[[-2.55 -1.43 -1.18]
 [-2.61 -1.73 -0.42]
 [ 3.16 -1.54  2.42]
 [ 3.48 -1.31  2.30]
 [-0.90 -4.91  1.76]
 [ 3.82 -2.96  0.17]
 [ 1.86 -2.45  2.28]]
->
[[ 1.86 -2.45  2.28]
 [-2.55 -1.43 -1.18]
 [-2.61 -1.73 -0.42]
 [ 3.16 -1.54  2.42]
 [ 3.48 -1.31  2.30]
 [-0.90 -4.91  1.76]
 [ 3.82 -2.96  0.17]]

[[ 2.87 -1.26 -6.78 -1.24  0.62 -1.88]
 [ 2.49 -0.46 -4.71 -0.89  0.90 -1.26]
 [ 0.40 -1.30 -1.25  0.50 -0.61  0.88]
 [ 3.55 -1.48 -6.12 -0.41  0.72 -0.34]
 [-2.37  2.65  3.88 -0.90  0.61 -1.75]
 [ 1.78 -0.37 -0.94  0.60  0.51  1.27]
 [-1.62 -1.15 -2.24 -0.84 -1.23 -1.70]
 [ 1.01 -2.56 -3.76  0.23 -1.11  0.38]]
->
[[ 1.01 -2.56 -3.76  0.23 -1.11  0.38]
 [ 2.87 -1.26 -6.78 -1.24  0.62 -1.88]
 [ 2.49 -0.46 -4.71 -0.89  0.90 -1.26]
 [ 0.40 -1.30 -1.25  0.50 -0.61  0.88]
 [ 3.55 -1.48 -6.12 -0.41  0.72 -0.34]
 [-2.37  2.65  3.88 -0.90  0.61 -1.75]
 [ 1.78 -0.37 -0.94  0.60  0.51  1.27]
 [-1.62 -1.15 -2.24 -0.84 -1.23 -1.70]]

[[ 1.43  4.71 -2.71  2.83 -2.71  0.30  1.10]
 [ 0.03  5.92 -4.07  4.36 -4.00  1.55  2.48]
 [ 2.52  5.26 -3.23  2.32 -3.29 -0.87  0.13]
 [ 1.48 -4.38  6.66 -2.13  6.73  1.25  0.07]
 [ 0.88  0.60  1.48  0.91  1.55  1.28  1.13]
 [ 3.15  4.35 -2.29  1.31 -2.37 -1.41 -0.58]
 [ 3.79 -3.11  5.47 -3.04  5.42 -1.17 -1.91]
 [ 1.59  0.58  1.49  0.34  1.54  0.61  0.46]]
->
[[ 1.59  0.58  1.49  0.34  1.54  0.61  0.46]
 [ 1.43  4.71 -2.71  2.83 -2.71  0.30  1.10]
 [ 0.03  5.92 -4.07  4.36 -4.00  1.55  2.48]
 [ 2.52  5.26 -3.23  2.32 -3.29 -0.87  0.13]
 [ 1.48 -4.38  6.66 -2.13  6.73  1.25  0.07]
 [ 0.88  0.60  1.48  0.91  1.55  1.28  1.13]
 [ 3.15  4.35 -2.29  1.31 -2.37 -1.41 -0.58]
 [ 3.79 -3.11  5.47 -3.04  5.42 -1.17 -1.91]]

[[-0.84 -5.02]
 [ 0.95 -5.02]
 [ 0.28 -6.29]
 [-1.14  4.12]
 [-1.69 -1.78]]
->
[[-1.69 -1.78]
 [-0.84 -5.02]
 [ 0.95 -5.02]
 [ 0.28 -6.29]
 [-1.14  4.12]]

[[ 4.80  2.33  1.93  4.22 -2.13 -2.18]
 [ 4.49  0.25 -0.28  4.61 -1.85 -1.77]
 [ 2.84 -0.47 -0.84  3.22 -0.03  0.10]
 [ 4.35 -3.20 -3.97  5.56 -1.73 -1.43]
 [-2.69  1.82  2.36 -2.33  5.56  5.66]
 [ 3.71  3.62  3.43  2.68 -0.86 -1.03]]
->
[[ 3.71  3.62  3.43  2.68 -0.86 -1.03]
 [ 4.80  2.33  1.93  4.22 -2.13 -2.18]
 [ 4.49  0.25 -0.28  4.61 -1.85 -1.77]
 [ 2.84 -0.47 -0.84  3.22 -0.03  0.10]
 [ 4.35 -3.20 -3.97  5.56 -1.73 -1.43]
 [-2.69  1.82  2.36 -2.33  5.56  5.66]]

[[-5.15 -4.51]
 [-1.18 -0.24]
 [ 3.44  0.54]
 [ 5.45  0.21]
 [ 5.97  0.73]]
->
[[ 5.97  0.73]
 [-5.15 -4.51]
 [-1.18 -0.24]
 [ 3.44  0.54]
 [ 5.45  0.21]]
---
[[ 1.03  0.09 -1.39  0.16 -1.76]
 [ 1.53  1.52 -0.85 -1.12 -1.08]
 [-2.17  2.62  0.23 -1.45  2.73]
 [ 1.17  0.07 -1.57  0.18 -1.62]
 [ 0.06  0.05 -0.19 -0.32  1.39]
 [ 3.69  0.36 -5.12  0.57 -0.39]
 [-0.72  0.84  0.12 -0.49 -0.88]
 [ 0.12  0.04 -0.17  0.04 -1.55]
 [-0.70  0.82  0.06 -0.42 -0.06]
 [-0.27  0.82  0.28 -0.29 -0.34]
 [ 3.06  3.04 -1.68 -2.26 -0.78]]
->
[[-0.27  0.82  0.28 -0.29 -0.34]
 [-2.17  2.62  0.23 -1.45  2.73]
 [-0.72  0.84  0.12 -0.49 -0.88]
 [-0.70  0.82  0.06 -0.42 -0.06]
 [ 0.12  0.04 -0.17  0.04 -1.55]
 [ 0.06  0.05 -0.19 -0.32  1.39]
 [ 1.53  1.52 -0.85 -1.12 -1.08]
 [ 1.03  0.09 -1.39  0.16 -1.76]
 [ 1.17  0.07 -1.57  0.18 -1.62]
 [ 3.06  3.04 -1.68 -2.26 -0.78]
 [ 3.69  0.36 -5.12  0.57 -0.39]]

[[ 1.96  1.69 -3.52  3.09  5.77]
 [ 2.07  1.93 -3.47  3.38  5.67]
 [-3.63 -6.26  0.04  2.31  0.42]
 [-3.73 -6.14  0.57  2.46 -0.53]
 [ 3.63  5.36 -1.82  0.52  2.65]
 [-3.52 -5.15  2.05  0.43 -3.05]
 [ 1.14  3.43  3.11  0.28 -5.47]
 [-2.78 -3.36  3.07 -0.56 -4.92]
 [ 3.75  6.10 -0.75 -1.23  0.83]]
->
[[ 1.14  3.43  3.11  0.28 -5.47]
 [-2.78 -3.36  3.07 -0.56 -4.92]
 [-3.52 -5.15  2.05  0.43 -3.05]
 [-3.73 -6.14  0.57  2.46 -0.53]
 [-3.63 -6.26  0.04  2.31  0.42]
 [ 3.75  6.10 -0.75 -1.23  0.83]
 [ 3.63  5.36 -1.82  0.52  2.65]
 [ 2.07  1.93 -3.47  3.38  5.67]
 [ 1.96  1.69 -3.52  3.09  5.77]]

[[ 4.85  0.07  4.57 -5.29]
 [ 5.17  1.36 -3.26 -0.29]
 [ 4.00 -0.90 -5.32 -5.02]
 [ 5.31 -0.59 -5.21 -5.02]
 [-4.91 -0.34  5.57 -3.17]
 [ 1.23  0.19  4.94 -1.93]
 [-4.98  1.13 -5.25  5.29]
 [-2.03  0.19  5.46  4.96]
 [ 0.42  0.79  1.80  4.99]]
->
[[-4.91 -0.34  5.57 -3.17]
 [-2.03  0.19  5.46  4.96]
 [ 1.23  0.19  4.94 -1.93]
 [ 4.85  0.07  4.57 -5.29]
 [ 0.42  0.79  1.80  4.99]
 [ 5.17  1.36 -3.26 -0.29]
 [ 5.31 -0.59 -5.21 -5.02]
 [-4.98  1.13 -5.25  5.29]
 [ 4.00 -0.90 -5.32 -5.02]]

[[ 0.91 -0.29 -4.67 -4.18 -1.41  4.21  0.77 -2.62  0.13  3.09 -0.97 -1.31
   2.09 -3.38 -5.66 -2.71]
 [-0.36 -1.91 -4.24 -2.76 -3.84  4.21 -0.61 -2.62 -0.36  2.57 -1.81 -1.31
   0.80 -3.84 -4.75 -2.77]]
->
[[-0.36 -1.91 -4.24 -2.76 -3.84  4.21 -0.61 -2.62 -0.36  2.57 -1.81 -1.31
   0.80 -3.84 -4.75 -2.77]
 [ 0.91 -0.29 -4.67 -4.18 -1.41  4.21  0.77 -2.62  0.13  3.09 -0.97 -1.31
   2.09 -3.38 -5.66 -2.71]]

[[-0.75 -1.38 -3.78  1.63  0.69]
 [-0.50 -0.75 -6.01  2.30  0.72]
 [ 0.58 -0.44  0.00 -0.98  0.11]
 [-0.56 -1.73 -0.23 -0.10 -0.83]]
->
[[ 0.58 -0.44  0.00 -0.98  0.11]
 [-0.56 -1.73 -0.23 -0.10 -0.83]
 [-0.75 -1.38 -3.78  1.63  0.69]
 [-0.50 -0.75 -6.01  2.30  0.72]]

[[ 0.78 -0.34 -2.47 -1.74]
 [ 1.91 -0.37 -0.79 -1.00]
 [ 1.25 -1.45 -3.18  2.72]
 [ 1.66 -1.27 -0.80 -1.32]
 [ 2.76 -0.08 -0.46 -1.06]
 [ 0.95 -1.10 -3.29 -1.17]
 [-0.94  0.10 -5.78 -1.17]
 [ 2.87 -1.61  3.36 -1.57]
 [ 2.14 -4.43 -1.08 -0.12]]
->
[[ 2.87 -1.61  3.36 -1.57]
 [ 2.76 -0.08 -0.46 -1.06]
 [ 1.91 -0.37 -0.79 -1.00]
 [ 1.66 -1.27 -0.80 -1.32]
 [ 2.14 -4.43 -1.08 -0.12]
 [ 0.78 -0.34 -2.47 -1.74]
 [ 1.25 -1.45 -3.18  2.72]
 [ 0.95 -1.10 -3.29 -1.17]
 [-0.94  0.10 -5.78 -1.17]]
